128 stands for zero in the data rows.
Each pair is two rows. How far apart are they, by a hidden measure? 0 means very close, and 30 very far. Two or three weighted sums of its numbers give each row a place; it is the straight-line distance between the places.
[116 107 112 142 156 132 168 150 145 108 161  95 114 155 152 114 109  94
 146 131  88]
[ 94 106 114 121 133 111  88  87 101 107 119 141 115 135 151 114 109 116
  89  93  87] 14
[137 128 113  77  89 132  88 169  79 130  97  95 202  67  22 203 109 181
 109  94 129]
[ 94 106 112 121 155 110 108  87 123 108 162 162 113 134 119 114 109  94
  89  93  87] 21
[ 95 106 113  76 155 155  88  87 145 130 118 185 114 155  85 114 108  95
  90  93  89]
[ 94 108 135  76  67 110  88  86  79 152  75 140 114  90  54 136 108 117
  88  93  88] 2
[137 151 113 120  67 112 108 129 124 130  74  96 158  67 152 115 109 116
 109 110 129]
[178 150 113 120  66 111 127 108 144 106  96  96 114  89 153 114 109 116
 127  92 150] 5
[116 107 113  75  89 132  79  86  57 107  96  96 159  89 119 136 109  95
  89  93 108]
[116 128 157 143 161 199  87  87 123 152 140 184 114 156  85 137 153  94
  89 111 109] 22
[158 194 113  97  67 110 148 129 145 108  66  96 136  89 152 136 109 158
 109  93 171]
[158 151 114 143 155 111 168 169 101 108 161  96 136 134 152 136 108 180
 165 168 170] 25
[116 129 135 142  89 110 108 128 101 130  96 119 137  67 151 137 110 116
  89 112 108]
[116 107 112 143 155 132 148 170 146 129 161 140 114 156 153 115 109 116
 127 112 108] 13
[181 151 201 142 132 177 168 169 100 174 161  96 180 156 152 181 176 180
 165 168 171]
[158 129 114 142 155 110 167 170 145 109  97  97 137 111 153 137 152 181
 166 168 170] 11
[ 95 106 112 121 133 133 106  86 111 108 118 184 114  90 153 115 109  95
  90  93  86]
[136 107 114 142 154 154 128  86 101 153 160 184 114 156 119 115 131  94
  89  93  87] 15
[115 107 111 142 155 111 107 128 124 107 160 141 114 157 152 114 108  94
 147 111 128]
[180 195 113  98  66 114  88 107 123 129  75  97 180  67  87 180 108 118
 108  93 129] 5
[158 173 113  97  89 154 107 128  78 151 118  96 115 111  86 159 153 115
 127 149 150]
[ 93 107 135 143 155 133 107  87 145 108 162 162 114 156 151 115 109  94
 108 130 108] 10
[179 107 114 142 154 112 168 169 145 107 118  96 113 133 152 114 110 181
 167 169 170]
[137 107 113 119 154 111 168 149 123 174 161  96 115 156 119 114 153 137
 167 168 149] 21
[116 128 114 141 111 111 107 149 102 107  75  96 114 133 118 136 109  94
  89  93  86]
[180 129 136 143 155 105 168 170 102 108 161  97 114 134 152 114 131 180
 166 168 168] 11
[ 95 107 135 143 155 110 167 149 145 108 161  96 115 134 151 114 152 116
 166 131 129]
[137 128 134 119 111 112 147 108 145 107  98  96 114  88 118 115 109 116
 146  92 149] 6
[ 94 128 135  97  66 110  87 107  79 129 118  95 158  67  87 159 109 116
  89  93  87]
[115 128 135 142 133 134 147 149 123 107 161 162 136 135 152 115 108 138
 127 112 108] 6
[180 151 113  98  67 110 127 149 123 108  96  97 114  67 154 158 109 137
  89  91 149]
[158 195 179 142 155 198 168 170 101 195 118  96 159 134 119 203 175 181
 166 168 170] 15
[ 94 106 113 143 133 111  87  87 145 108 139  96 114 133 153 114 109  94
  89  93  87]
[179 173 113 119  89 111  87 107 145 108  75  97 136  67 153 136 108 105
 109  93  88] 8
[ 95 106 112 120  89 110 108 107 145 129 117 118 114 111 151 114 109 117
 166 112 108]
[115 129 113 142 132 111  87  87 144 129 139 140 115  67 120 137 108  94
  90  93  87] 29
[ 93 106 113 143 155 132 148 170 145 107 160 140 114 155 151 114 131 116
 165 168 150]
[159 172 114 143  66 111 127 108 145 108  75 118 114  90 120 159 131 159
 166 149 149] 7
[180 172 157 142 155 155 167 169 145 175 160 117 137 156 118 136 197 181
 166 168 173]
[179 107 113 143 133 111 168 149 145 130 118  96 159 134 152 136 131 137
 165 168 150] 7
[ 94 106 135 142 154 110 108  87 145 107 160 140 114 133 152 114 108 115
 109 112  87]
[137 108 113 142 111 111 108 107 104 108  97 118 115 135 120 114 131  95
  89 111  87] 20
[115 129 135 142 156 132 107  87 145 108 161 162 114 156 150 114 109  94
 128  93  88]
[ 94 107 134 143 155 111 127 148 144 131 161 118 115 157 153 113 152 159
 166 168 128] 9
[ 95 107 136 141 154 111 146 128 145 130 162 140 113 156 152 135 108 138
 128 131 108]
[158 173 114 141  89 112 127 128 124 108  96  96 136  67 153 137 109 160
 147 112 129] 4
[179 195 158 142 155 198 168 148 145 196 162  96 180 146 159 202 197 180
 165 166 171]
[ 93 106 113 142 155 110 167 170 123 108 161  96 114 155 147 114 109  95
 166 149 109] 6
[137 173 113  98  67 111  87 107 124 107  76  97 136  89 152 114 108 138
  88 112 129]
[136 151 156 120 133 176 147 170 101 196 118 118 135 134 119 180 153 180
 165 168 170] 16
[159 128 113 143 134 111 148 169 145 128  97  96 113 111 152 114 109 137
 165 168 170]
[ 95 107 113 142 154 132 128 107 123 109 161 140 114 156 134 114 109  94
 127 112  88] 10
[ 93 101 113 143 155 112 107 107 145 129 161 119 114 155 151 114 108 138
 127 130 151]
[ 94 107 157 120 155 177 147 148 124 131 160 185 137 155 152 114 175 116
 146 168 129] 9
[115 106 120 141 110 111  88 128 123 107 118  95 136 133 120 136 108 116
 108 131 150]
[115 107 112 143 155 111 107  87 145 129 161 140 136 156 119 114  99 138
 126 130 150] 9
[ 94 106 135 142 156 111 147 128 145 151 162 184 114 155 151 114 109 116
 147 149 129]
[158 107 113 142 155 110 167 170 144 129 118  96 113 157 152 114 109 116
 146 130 128] 14
[137 107 113 142 155 111 147 150 145 107 139 118 113 156 151 115 110 159
 166 149 109]
[159 152 113 142  67 111 127 107 128 108  75  97 114  90  78 114 109 116
 127 113 128] 8
[158 194 157  97 133 110 147 170 123 152  75 119 135  89 151 159 130 160
 165 168 170]
[ 94 112 113 142 155 111 168 128 145 173 161 184 115 133 152 114 109 116
 128 149 128] 10
[158 128 180 120 154 176 168 170 101 196 160 163 114 157 153 158 175 137
 166 167 150]
[178 196 157 143 155 199 168 169 146 174 161 119 201 134 120 202 197 180
 165 168 171] 11
[179 172 179 143 156 177 167 169 146 196 161 117 137 134 151 137 197 181
 166 168 171]
[179 151 112 142 133 112 147 169 146 108 119  96 115 134 152 115 109 138
 166 168 150] 11
[179 187 113  76  67 110 148 169 145 174  75 118 179  67  86 180 131 160
 147 111 128]
[178 173 113  98  89 114 128 149 145 107  76  96 136  66 152 136 109  93
 147 130 129] 10
[116 106 113  76  89 132  88  87 123 108 118  97 115  68  86 114 109  94
  89  93  87]
[ 96 106 113 143 155 110 128 108 123 108 161 162 114 156 152 114 109  94
 128 111 129] 6
[ 94 107 113  54 133 111  87  86 123 108 119 162 114 156 119 113 108  95
  90  93  88]
[115  93 180 121 155 176 148  87 124 130 160 184 114 156 118 115 154  94
 127 111 109] 11
[ 95 107 114 163 155 133 107  87 101 107 160 162 113 157 151 115 110 116
 108  93  87]
[179 173 113 121  67 110 168 128 101 108  75  97 137  89  86 158 108 159
 128 130 170] 14
[136 173 114  99  67 111 107 108 145 108  75  96 137  68 121 180 131 180
 127 112 150]
[137 106 114 142 155 112 147 150 146 107 161  97 114 155 152 115 109 159
 166 168 171] 9
[ 94 106 114  98 133 110  87  87 123 108  97  96 114  90 117 114 108  95
 109  93  87]
[ 94 107 113 142 110 111  86  87 124 108 139 140 114 155 119 114 109 116
  90  92  87] 16
[136 129 112 142 155 111 168 148 146 107 160  96 113 156 153 114 131  94
 165 168 170]
[ 94 129 113  54  67 110  87  86 145 107  97 119 114  67 120 115 131  94
  99  92 108] 16
[115 128 113 143 137 110  86 107 145 107 139 119 115 156 150 114 109  94
 108 130  87]
[180 106 113 142 155 106 167 149 145 108 140  96 114 155 152 115 131 159
 166 150 171] 9
[137 129 113 141  90 111 128 107 123 108  76  97 119  67 119 180 108 159
 147  93 129]
[137 108 179 142 155 178 168 148 101 195 160 185 115 156 153 114 175 115
 165 168 171] 25
[180 195 179 143 158 199 168 170 145 195 139 119 201 156 151 169 196 180
 165 168 170]
[158 108 112 142 155 111 147 149 145 108 118  96 136 134 152 114 109 117
 166 168 170] 6
[ 94 107 113 100 111 111 107  88 102 129 117 184 114 156 119 100 109  94
  90  93  87]
[ 94 106 114 142 154 133 107  87 145 143 118  96 114 133 118 115 131 159
  89  93 170] 20
[116 108 135 121 154 133 167 150 145 107 160 184 115 156 152 114 175 115
 166 168 170]
[ 94 107 112 142 133 111  87 107 101 108 160 118 113 156 152 113 109  94
  89  93  87] 14
[159 129 113 142 132 110 167 149 124 107 162  96 114 156 151 115 110  94
 166 168 108]
[ 95 107 113 143 155 133  87  87 144 107 161 162 113 156 151 115 108  94
  89 112 109] 23
[138 108 114 142 155 111 167 170 145 130 161  96 114 155 151 114 109 158
 165 167 170]
[137 107 112 141 132 111  86  87 145 129  96 140 114 156 120 114 109  94
  89 111  87] 9
[136 173 113  76  89 133 147 107 101 130  96  97 181  67  85 179 108 180
 128 112 129]
[179 195 179 143 155 200 168 169 144 173 161  97 157 156 151 202 196 180
 165 167 164] 23
[ 94 107 135 143 155 111  66 107 145 106 162 118 114 156 150 114 109  84
  90  93  86]
[180 151 113 142 111 111 148 149 123 107  98  96 114  89 152 137 132 181
 146 149 170] 9
[179 195 157 120 133 199 168 170 145 174 161  95 202 134 117 202 197 181
 166 168 170]
[184 173 112  98  89 111  88 128  79 108  75  96 180  89 154 158 109 116
 146  93 108] 6
[ 95 106 135 142 155 111 128  87 101 107 139  95 115 156 151 114 109 116
  89  93 129]
[159 195 134  77  67 133 167 150 101 108 118  95 202  67  55 202 153 137
  89  94 150] 5
[157 107 112 142 154 177 168 169 145 152 139 140 115 156 151 113 109 159
 166 168 170]
[116 128 156 143 154 132 168 169 122 195 139 118 115 156 150 158 175 181
 166 150 170] 6
[115 107 114 120 111 133  87 108 101 107  96 119 158  67  88 114 109  94
  90  93 108]
[180 195 180 120 111 154 148 169 123 196 118  96 202  89 120 203 154 181
 165 168 149] 14
[ 94 129 113  54  67 132  87 108  57 130  75  96 136  67  54 137 108  95
  89  92  87]
[ 94 106 113 120 111 111  87  87 144 108 118 162 113 156 151 114 109  94
  90  93  87] 13
[120 129 112 142  64 111 148 169 123 128  75  96 115  89  88 118 131 137
 141 150 150]
[159 107 113 142 155 111 107 128 123 108 139 185 114 155 151 136 108  94
 147 130 107] 19
[137 128 134 143 155 132 168 169 145 130 161 118 115 134 151 114 153 180
 166 169 169]
[ 93 106 135 142 155 110 106  87 145 129 118 140 114 134 151 114 130  95
  89 112  88] 6
[158 173 113  77  66 110 106 107 123 129  74  97 179  67 119 137 109 159
 127 131 129]
[180 196 113  54  67 155 147 149 101 152 118  96 158  89  53 180 109 158
 146 130 150] 11
[158 129 114 142 155 110 148 170 146 108 162 110 114 156 151 114  90 159
 166 167 170]
[136 129 113 142 154 132 167 169 145 151 160 139 114 155 153 114 175 181
 165 168 150] 16
[137 107 113 142 155 110 167 149 123 108 140 119 114 156 150 114 175 137
 165 168 150]
[158 172 112 142  89 133 168 128 144 107  96  97 114  89 119 136 109 137
 166 168 150] 10
[137 107 113 142 155 112 169 128 144 108 162  97 114 157 142 114 109 137
 166 169 170]
[ 94 107 113 121  67 111  87 107 102 108  74 118 136  68 119 137 110  94
  89  93 107] 5
[158 173 112 142 111 111 168 170 123 131  96  95 115 112  85 114 109 159
 165 150 169]
[137 107 136 142 154 111 148 129 145 129 160 119 115 157 151 115 109 137
 147 168 149] 10
[ 95 106 136 121 155 176 107  86 122 108 140 185 115 156 151 114 131  94
  90  93 108]
[116 106 113 142 156 133 148 170 145 107 161 118 114 157 151 113 110 137
 165 167 171] 15
[ 94 106 113 143 156 111 167 148 145 152 161 118 113 156 151 114 108  94
 166 130 170]
[158 151 113 142  89 110 107 128 123 108  96  96 158  66 119 135 108 180
 107 149 129] 24
[179 172 135  97  68 133 148  87  79 107  75  96 137  89  86 180 109 138
 127 112 129]
[116 128 200 143 154 177 168 170 129 195 161 163 204 134 117 137 197 158
 165 168 150] 20
[ 94 107 113 143 154 110 107  86 144 108 161 119 114 156 153 115 109  94
  90 111 108]
[ 96 106 135  54 111 133  88 107 123 108  74 162 115  89  53 114 131  94
  89  94  87] 8
[ 93 107 114 143 154 112  87  87 145 108 139 162 114 156 152 114 108  94
 109  93 101]
[179 151 178 143 156 176 167 169 146 195 161  99 181 156 151 158 175 181
 166 168 170] 13
[ 94 107 113 143 133 132 107 108 146 129 161 140 114 133 119 114 108  95
 108 112 107]
[ 95 107 135 142 134 110  87  86 122 129 139 140 114 156 121 115 108 115
  89  93 108] 1
[ 94 107 116 143 155 111  87  87 123 107 160 140 114 134 118 113 108  94
  94  93 109]
[158 129 113 142  67 110 128 108 101 129  97  97 114  67  86 114 109 116
 146 112 171] 16
[159 151 135 143 155 111 168 169 123 108  97  96 115 111 151 114 109 170
 164 168 150]
[ 94 107 113 142  89 133  87  86 123 107 118 118 114  89 119 114 108 137
  89  93  88] 9
[123 107 113  99  88 111  87  87  71 107 118 140 136  90 119 115 109  95
  90  93  86]
[ 95 106 157 142 154 110  86 107 145 107 162 184 136 133 119 114 140  94
  90  93 129] 12
[ 95 107 113 142 133 111 128 107 145 129 140 162 115 156 152 114 109  95
  90 130 128]
[158 194 135 143  89 111 108 128 146 130  76  97 114 112 151 115 109 137
 128 131 129] 16
[179 129 201 142 155 176 168 169 144 173 162  97 158 134 151 136 198 187
 165 169 170]
[157 150 113 142 111 111 168 169 145 107  96  96 114  68 151 115 110 179
 146 167 170] 12
[159 129 114 142 155 132 168 169 145 109 140  96 114 155 152 114 109 158
 165 169 170]
[179 151 113 142  89 133 168 128 145 107  96  95 158  68  87 158 108 137
 120  93 129] 6
[178 159 113 143  89 111 148 149 145 108 117  95 114 111 151 136 108 159
 165 130 129]
[ 94 107 135 142 133 110 107 108 123 108 139  97 114 156 152 115 109 137
  89  93  87] 14
[116 108 135 142 154 110 167 169 145 174 160 141 114 155 152 114 175 137
 165 168 170]
[179 173 113 142  67 111 167 149 145 107  97  96 137  89 151 180 108 159
 146 149 150] 22
[ 94 128 112  76  89 110  87  87  57 108  75 118 136  89  87 103 109  94
  89  92  87]
[157 105 179 121 155 199 148 149 123 173 161 186 180 156 152 114 175 138
 166 168 149] 17
[ 94 106 157 120 155 155 106  86  79 152 139 184 115 156  86 138 132 117
  89  93 129]
[116 107 113 142 155 132 167 169 145 195 160 118 114 133 152 135 131 158
 165 168 149] 20
[158 106 134 142 132 132 168 169 145 107 161 140 115 157 151 114 175 159
 166 168 171]
[179 151 113 119  89 111 147 148 100 130  76  96 136  90  54 113 109 159
 166 156 149] 8
[ 94 107 114 120  66 111 107  86 101 108 118 119 114 112  53 114 108  95
  89  93  88]
[137 129 113  98  67 110 107 128 101 107  97  93 136  89 118 137 109 116
 109  93 129] 4
[ 94 107 158  99 133 177  87  85  79 173 118 185 158 156  53 136 154  94
  89  92  87]
[ 94 106 112 121  88 111  88  87 123 130  96 140 158  90  86 159 108 116
  90  93  87] 9
[158 107 122 142 124 111 168 169 145 130 139  96 114 156 153 137 131 158
 166 168 170]
[136 128 180  99 132 133 127 168  79 108 117  96 115 134 118 136 153 137
 128 111 108] 14
[ 95 107 136 141 155 132 108 109 145 107 139 140 114 156 151 114 109 116
  90  93 130]
[ 95 107 113 141 155 132 128 108 123 107 161 184 113 157 119 114 110  94
  90  93  88] 3
[137 107 201 143 154 176 168 170 123 195 160 162 114 155 153 136 197 137
 166 168 150]
[136 174 113  76  67 110 127 170 122 128  97  96 180  89  86 137 131 138
 165 149 149] 20
[115 107 112 143 156 177 146 128 145 107 130 118 114 156 152 114 130  95
 165 149 170]
[116 129 113 120 155 110  88  86 145 107 118 184 115 133 152 114 110  95
 109 112  86] 5
[ 95 107 114 142 155 110 107 129 145 129 139 118 114 133 151 114 110  94
  91 111 109]
[ 94 106 112 142 132 111  87 107 123 107 160 162 113 133 152 115 109  95
 128  93  87] 11
[137 108 135 142 155 112 107 128 145 129 140  96 114 134 119 114 108 116
 146 168 171]
[115 106 112 142 155 111 168 170 124 130 161  96 114 135 153 115 131 116
 166 168 166] 14
[ 94 106 179 142 167 110 146 149 144 130 161 185 136 157 120 114 153 137
 147 168 170]
[137 106 112 143 155 111 168 169 146 107 162 118 115 157 151 115 130 158
 166 168 170] 4
[ 94 107 135 143 133 133 107 108 123 121 160 162 114 156 151 114 108  93
 128 111 108]
[179 194 157 142 111 177 167 170  80 174 139  95 202 110 118 180 196 180
 166 169 170] 9
[158 172 113 120  68 110 127 128 123 107  97  95 180  88  87 159 109 115
 146  93 129]
[ 94 107 112 142 155 110  88  85 123 107 118 162 135 111 152 114 108  94
  90  93 108] 26
[137 151 112 143  89 133 108 148 146 107  75  95 135  67 152 159 131 139
 147 131 170]
[ 94 106 113 142 155 110 107  86 146 107 161 140 114 156 152 115 109  95
  89 111 108] 10
[ 94 107 134 142 155 132 128 129 146 130 161 184 115 156 152 136 130 115
 146 168 108]
[179 194 180  98 132 133 147 150 123 196 139  96 181 112 120 202 197 181
 165 167 149] 11
[ 94 107 113 143 155 110 108 107 146 108 139 117 114 135 118 113 109 116
 108 131 110]
[180 195 133 141  89 110 148 170 150 108  75  96 136  67 119 137 109 137
 166 150 150] 14
[ 95 106 159  77  89 154  87  87 123 107  96 183 136  89  53 115 131 115
  89 112  88]
[179 194 157  98 111 199 148 169 124 173 140  96 202  67 150 201 174 180
 166 168 171] 2
[158 144 113 142 155 110 148 169 145 109 161  95 114 133 152 114 131 159
 165 168 171]
[ 94 107 113 141 148 111  88  87 145 108 161 184 115 155 151 114 109  94
  90 112  87] 5
[ 95 107 157  77  66 111  86  86 124 108  75  96 136  67  54 158 109  95
  89  93  87]
[ 93 106 157  54 132 111  87 108  79 108  97 169 136 134  85 114 132 115
  90  93  87] 11
[137 106 135 141 111 110 127 148 145 108 161  96 114 157 153 115 130 138
 146 168 129]
[179 172 157 142 155 199 167 169 146 174 160 117 179 156 118 158 197 180
 165 167 170] 5
[179 195 179 143 155 199 168 169 145 196 162 118 136 156 151 136 197 181
 166 167 171]
[ 94 106 202 142 111 199 148 149 123 174 160 185 158 156 118 115 175 136
 128 130 129] 1
[179 151 134 141 155 154 168 169 144 196 161 140 114 156 151 115 175 159
 165 168 170]
[180 173 113 142 155 111 168 170 144 108 161  96 111 134 153 113 109 159
 166 168 171] 18
[ 94 106 114 142 155 111 148 107 146 108 162 162 114 156 152 115 110  93
 108 111 150]
[137 128 135 142  58 110  88 148  78 107  61  96 137  68 118 158 131  93
  90 112 150] 19
[ 95 106 113 121 155 111  87  87 101 108 118 162 114 156 119 114 109  94
  90  93  87]
[115 108 113 142 133 111 107  86 123 106  96 140 114 133 119 114 109 138
 108  92 128] 1
[157 172 113 120  67 111  87 149  79 107  76  97 136  89  84 135 108 116
  89 111 129]
[ 95 106 113  98 155 133  87  87  57 130 140 173 115 112  52 114 108  94
  90  93  88] 23
[ 94 107 135 142 155 110  88  87 102 152 161 184 114 157 151 114 109  94
  89  92  88]
[115 107 135 141 153 110 127  86 145 107 139 141 116 148 152 113 109  94
 109  93 108] 4
[158 195 180 142 133 154 167 169 123 196 140  96 180 156 119 158 175 181
 165 168 170]
[180 150 112 142 111 111 168 148 145 107  96 118 115  90 150 112 131 180
 166 168 171] 13
[115 107 113 142 155 110 168 107 145 111 162  97 114 155 152 114 131 115
 146 131 150]
[ 94 106 113 120 133 133  87 140 144 107 118 117 114  89  87 136 110 116
  89  92 108] 26
[137 152 112 120 111 132 147 169 124 130  75  97 114 111 150 114 109 180
 146 131 149]
[ 95 106 113 143 155 111 128 149 145 129 161 162 114 156 119 114 108  94
 147 167 129] 11
[ 94 128 112 142  89 111 108 129  88 108 118  96 114 112 151 136 109  94
  89  93  88]
[115 107 157 142 155 199 148 149 145 197 160 184 136 156 152 114 154 159
 118 168 170] 10
[179 156 114 120  89 132  88 128 100 108  75  96 106  88 150 180 109 137
 109  93  88]
[ 95 107 113 120  89 110 107  87 101 108  74 141 114  88  85 114 109  94
  89  93  87] 25
[115 106 112 143 155 111 127 149 145 152 162 183 121 156 150 114 175 137
 166 149 150]
[158 107 135 143 156 132 168 170 159 173 161 162 113 157 151 114 154 180
 164 169 149] 3
[ 94 106 113 142 133 111 108  87 124 152 161 162 115 134  86 107 131  93
  89  93  88]
[ 94 107 113 142 155 111 107  87 124 108 139  96 114 134 153 114 110  93
 108 111  87] 7
[115 150 113  99 110 109  86  86 145 107  97 118 114  88  86 114 108  81
  89  92  87]
[137 151 135 120 133 132 168 128 123 151 138 118 114 156  85 136 132 159
 146 149 150] 5
[137 106 112 143 155 111 167 169 145 107 139 140 110 156 153 114 131 137
 165 167 170]
[ 94 106 113  55  88 111  91  87 101 131  75 141 114 110 119 114 108 116
  89  92  87] 19
[158 172 112 119  88 111 108 149 124 108  75  96 136  67 152 158 110 137
 109 131 107]
[137 195 113 155  89 111 167 169 141 108  96  96 136  89  85 114 109 180
 166 111 171] 12
[136 128 201 121 155 199 167 170 102 197 160 183 181 156  87 136 197 159
 166 168 171]
[158 107 156 143 156 176 169 169 144 174 162 161 114 155 152 158 197 181
 165 167 170] 13
[179 129 135 143 155 177 167 170 145 174 161  96 115 157 151 136 174 180
 166 168 170]
[115 107 135 121  67 111  87  86 101 130  97 183 115 112  87 115 110  94
 108  81  88] 2
[137 106 113 141 154 110 168 170 145 107 161 184 115 156 150 115 133 137
 149 168 150]
[ 94 106 179 143 154 198 167 107 145 174 160 184 136 156 119 115 198 160
 147 131  87] 7
[ 95 107 113 121 134 111  86  87 145 107  96 140 114 112  87 113 109  94
  90  93  88]
[136 106 113 120 111 110 128 149 122 108  75  96 114 111 150 136 109 159
 127 111 107] 4
[ 93 106 179 143 155 177 127 149 145 151 161 184 115 156 152 114 144  95
 109 149 128]
[116 107 113 143 154 132 127 128 122 152 117 117 136 156 155 136 131 115
 108 130 129] 13
[137 107 179 119 132 177  87 107 123 152 160 185 136 155 151 136 153 116
  90 112  88]
[ 95 122 157 142 155 154 128 107 145 151 140 184 114 156 119 114 132  93
 108 112  87] 10
[137 172 112  77 110 113 108 128 100 129  75  96 135  68  54 158 109 159
 108 130 150]
[179 151 136  54  89 110 108 128  57 107  74  96 201  67  21 159 109 137
 109 111 129] 14
[ 94 107 135 143 155 110 107 149 146 129 161 162 115 157 151 114 109 114
  89 111 130]
[ 94 128 114 142 156 111 168 169 145 108 162 163 114 155 152 114 154 115
 146 168 150] 12
[115 106 134 142 166 110 168 169 145 108 161 140 114 156 151 114 153 159
 165 168 144]
[ 94 106 113 141 156 112 106 108 146 108 161 185 113 133 153 114 110  93
  90  93 107] 14
[158 128 113 142  89 111  87 108 145 131  96  96 114  67 117 137 131 137
  89  93 108]
[ 94 109 114 142 154 111 127 108 124 129 138  96 136 112  86 114 110 116
 127 130 149] 11
[ 94 107 134 142 155 132 168 150 145 129 161 140 115 155 150 114 109  95
 146 168 108]
[ 94 127 157  98  89 111  87  86 101 107 118 185 136  89  52 137 108  94
  90  92 107] 16
[ 94 106 113 143  89 111  87  87  58 107 118 162 136 134 120 114 131  95
  89 112  87]
[179 106 135 142 154 133 167 170 146 152 161 118 114 157 151 136 175 158
 165 169 172] 4
[ 94 128 157 143 111 111 127 128 146 130 140 140 136 134 120 159 153 137
 109 127 129]
[ 94 106 113 119 155 110 107 103 123 108 161 141 115 156 151 136 108  94
  90  92  88] 9
[ 94 107 114 142 155 132 107 108 145 151 161 162 114 156 119 114 131  94
 128 111  88]
[158 128 113 142 154 176 168 169 144 173 161  96 114 156 152 114 175 180
 153 168 170] 8
[158 106 134 142 144 133 147 170 146 173 161 118 114 155 151 114 175 138
 166 168 171]
[115 107 113 142 132 111 107 129 144 108  97  96 135 134 119 114 108 116
 109  93 109] 9
[ 94 128 113 142 133 111 127 128 146 107  96 118 115 133 118 115 110 117
 108 112  88]
[115 106 180 142 155 178 147 148 144 173 161 183 113 155 119 136 153 137
 146 168 129] 11
[157 151 113 142 133 112 168 169 145 129  97  96 114 156 152 115 109 180
 166 168 169]
[114 108 112 142 155 133 148 106 146 107 139 141 115 156 152 114 109  95
  90 112 108] 19
[ 95 106 112 142 155 112  87  87 144 107 161 162 114 156 151 114 108  95
  91  92  88]
[115 107 135 120  67 133  88  87  79 130 118 118 136  90 118 114 108  94
  90  93  88] 9
[ 93 106 135 121 133 133  87 108 101 108  97 162 115  89  85 115 109  94
 108  93 108]
[179 150 114 141 133 111 167 169 146 129 139  97 115 113 151 114 130 181
 165 168 170] 17
[137 151 180 142 155 176 168 107 146 174 161 185 114 156  87 114 192 137
 147 167 170]
[158 151 135 142 156 111 127 149 144 131  97  97 114 155 118 137 109 159
 147 130  88] 24
[159 107 134 120 132 155  87 129 146 108  76  97 115  67 151 115 109 159
  89  97  87]
[ 94 129 113 142 111 111 107  88 124 108  96 140 114 156 151 114 109  95
 109 112  87] 24
[116 107 112 142 156 134 148 129 123 173 161 140 114 156 153 114 152 137
 147 168 170]
[158 152 114 142 133 110 168 170 144 107 118  96 115 156 150 114 109 158
 165 168 170] 16
[ 94 118 135 142 155 155 127 128 145 129 139 184 114 157 118 115 131 138
 146 168 128]
[ 94 106 157  98 154 155 128 127 101 174 161 184 115 156 119 114 108 139
 127 168 150] 17
[116 106 113 143 155 111 128 107 145 107 161 162 113 156 151 113 175 137
 128 150 128]
[178 196 113 142  90 112 167 169 101 108 140  96 115 133 153 115 131 180
 166 168 149] 11
[115 106 134  98 154 177 107  87 101 108  97 185 136 111  54 137 131  94
  89  93  87]
[158 106 112 120 155 111 167 169 145 174 160 162 115 156 152 114 109 115
 166 168 150] 29
[ 94 107 158 142 154 112 168 129 144 173 161 184 114 155 152 114 132 115
 146 148 150]
[ 93 106 112 142 155 108  87  87 124 108 161 185 114 156 151 114 110  94
  89  93  88] 19
[ 95 107 114 120 155 112 128 129 145 107 161 140 114 156 152 115 132  93
 109 112 108]
[179 172 156  54  66 133 128 149 123 174  97 119 137  89  55 202 130 160
 108 130 170] 8
[180 106 113 142 154 111 148 169 145 108 140  96 114 156 152 113 109 181
 165 169 149]
[ 94 106 113 142 155 133 147 128 145 108 118 162 115 156 151 114 109  94
 108 130 149] 22
[115 106 134 142 156 198 168 169 146 196 161 162 114 157 152 114 175 159
 166 169 170]
[159 150 135 120 132 105 147 128 101 108  75  96 114  90  86 137 131 138
 128 149 150] 15
[136 107 113 142 155 106  87  87  57 108 140 119 114 133  53 115 131  94
  89  93  88]
[ 94 107 136 142 156 111 107 108 146 107 140 162 114 156  86 115 109  94
  90  92 107] 3
[ 94 106 113  76  67 111  87  86 124 107  75  97 115 133  22 137 131 116
  90  93  88]
[ 89 140 112  76  89 110  87 108  80 108  75 117 114  68  54 115 110  94
 109  93  87] 16
[115 107 114 143 155 133  88  87 144 108 161 117 114 156 118 115 131  93
 109  93 129]
[179 130 113 142 111 111 168 128 146 129 118  96 115 133 152 114 109 138
 166 168 170] 19
[115 107 135  77  67 133  87  86 102 107  97 118 113  89  88 114 110  95
  89  93 129]
[180 195 157 120 133 198 168 171 122 196 161  96 181 156 151 202 197 181
 165 168 171] 17
